Each row has a name. Each piece below is followed by the name of the row it came from, unless a question asks for something else. Each question is about the rows just above it.

[103 114 179 108 150 105] : J142
[177  81 178 176 106  82] : J910
[109 150 179 105 114 178] : J590
[109 179 149 103 105 114] : J22
[109 150 179 105 114 178] is in which row? : J590
which: [179 108 150 105] : J142
Which row holds these entries in another order? [149 103 105 114 109 179] : J22
Which row holds these entries in another order? [178 114 105 179 150 109] : J590
[105 103 114 179 108 150] is which row reordered? : J142
The one value in J910 and J590: : [178]

[135 161 112 121 128 123 131] : J166
[103  93 134 127  74 115 121] : J761
[139 107 126 131 165 137 118] : J490
[111  93 132 127  74 115 122] : J168
[147 131 120 128 182 137 121] : J467
[139 160 110 118 132 127 131] : J668
Shared by J668 and J761: : [127]
Which value is in both J166 and J668? : [131]

[140 117 112 114 149 101 118] -> J659
[122 122 127 125 126 124 126] -> J416
[140 157 112 114 149 101 118] -> J246
Which entry of J416 is missing from [122 126 126 127 124 122]? : [125]
Shuffled J246 with one entry gone: [140 112 101 149 157 114], missing : [118]
Put [101 112 114 118 140 149 157] back in order: which row is it? : J246

[124 148 149 122 131 133 140 133 135 138 130 137 104 127 136 148 141 125
 140 134 128 112 135 119 148 128]  J667
[144 142 119 105 148 112 141 130 135 118 137 128 117 142 115 128 133 169
 133 132 101 142 136 131 125 118]  J459
[143 157 120 108 113 160 131 116 140 106 134 149 133 133 139 145 130 122
 105 145 132 131 136 123 120 170]  J156
[117 149 120 145 108 132 137 146 137 112 131 136 135 123 140 105 128 126
 127 128 129 133 110 120 133 124]  J925
[117 149 120 145 108 132 137 146 137 112 131 136 135 123 140 105 128 126
 127 126 124 113 126 129 126 123]  J962
[142 154 121 142 114 157 131 117 138 108 133 147 133 133 138 143 130 122
 107 143 131 130 135 123 121 165]  J460
Where do [117 149 120 145 108 132 137 146 137 112 131 136 135 123 140 105 128 126
 127 128 129 133 110 120 133 124] appear? : J925
Number of entries in [142 154 121 142 114 157 131 117]: : 8

[123 143 121 134 130 138] = J566
[120 133 147 143 120 115] = J808
[123  96 118  85 147 148] = J65
[130 135 121 136 129 123] = J844
[122 126 140 140 132 110] = J444
[122 126  96 131 129 103] = J367
[122 126 136 121 123 129] = J771
[ 95 126  96 131 129 171] = J545
Shared by J566 and J808: : [143]
Count the entries of [122 126]: : 2
Shuffled J65 with one entry gone: [147 118  96  85 123], missing : [148]
Where do [121 136 129 123] appear? : J844
Which row holds [121 134]? : J566
Which entry of J545 is missing from [126 131  95 171 129]? : [96]

[121 134 120 135 125 131 131] -> J913
[127 134 134 128 124 129 126] -> J317
[106 124 135  96 140 107 131] -> J70
[121 134 120 135 141 131 131] -> J941
[161 132 135  96 126 123 120] -> J275
[123 125  96 135 132 161 120] -> J562
[ 77 158 133  86 110 144 105] -> J109
Shuffled J70 with one entry gone: [124 131 135  96 140 107], missing : [106]
Put [120 123 126 135 132  96 161] back in order: which row is it? : J275

[141 125 124 129 167 135 122 123 123 153] = J992
[117 102 130 132  85 128 123  98 119  94] = J719
[141 124 123 128  85 135 122 122 123 153] = J895
[135 141 153 124 122  85 128 122 122 123] = J285
which: [135 141 153 124 122  85 128 122 122 123] : J285
Count the entries of [117 102 130 132  85 128 123]: : 7
[ 94 119  98 123 128  85 132 130 102 117] is which row reordered? : J719
How many entries does [141 124 123 128  85 135 122 122 123 153] have? : 10
Which row holds [117 102 130 132  85 128 123  98 119  94]? : J719
Put [153 123 122 122 135  85 128 123 124 141] back in order: which row is it? : J895

[127 128 130 127 124 127 124 126 127 123 127 128 123 130 125 127 129 128
 129 127 127 123] = J287
[125 126 129 128 127 126 126 125 125 125 126 126 125 129 127 126 129 126
 129 126 125 125] = J648
[124 140 157 134 105 132 126 114 125  93 131 134  93 156 108 129 152 137
 152 131 125  91] = J777
[143 122  82 102 143 133 153 156 143 175 135 130 175  82 138 138  84 125
  84 135 143 172] = J465
[172 171 172  75 170 121 168 104  84  92  93 172 141  93 167  80 141 171
 171 171 170 109] = J61
[172 167 109  75  84 171  92 170 172 141 171 170 141 104  80 172  93 168
  93 171 172 121] = J524
[124 130 136 128 117 127 116 121 125 114 127 128 114 135 119 126 134 129
 134 127 125 113] = J657
[126 125 127 129 130 131 130 126 126 128 126 126 128 127 130 126 127 125
 127 126 126 129] = J453
[139 117  80 103 145 128 155 152 139 174 131 126 174  80 139 134  83 121
  83 130 139 172] = J100
[126 125 127 129 130 126 130 126 126 128 126 126 128 127 130 126 127 125
 127 126 126 129] = J124
[ 83 121  83 131 139 125 128 127 126 128 125 125 128 123 127 125 124 125
 124 125 126 128] = J989
[130 127 120 122 129 129 131 132 130 135 129 128 135 119 128 129 120 127
 120 129 130 134] = J162
which: [ 83 121  83 130 139] : J100
Put [ 75  84 171  92 170 172 141 171 170 141 104  80 172  93 168  93 171 172
 121 172 167 109] back in order: which row is it? : J524
Count the entries of [172 171 172  75 170 121 168 104  84  92  93 172 141  93]: : 14
which: [130 127 120 122 129 129 131 132 130 135 129 128 135 119 128 129 120 127
 120 129 130 134] : J162

[135 122 120 121 136 119 125 136] = J286
[131 132 111 126 130 128 128 124] = J417
[128 144 115 120 137 126 126  90] = J4
[122 127 133 123 129 139 131 124] = J282
[139 134 122 124 129 131 127 123] = J39
The one value in J282 and J286: : [122]
[115 120 137 126 126  90 128 144] is which row reordered? : J4
Shuffled J4 with one entry gone: [126 126 128 120  90 144 115], missing : [137]
Shared by J4 and J286: : [120]
[127 123 139 134 122 124 129 131] is which row reordered? : J39
which: [136 119 125 136] : J286
J39 without one entry, shuffled: [129 124 134 139 122 123 131]. Gone: : [127]

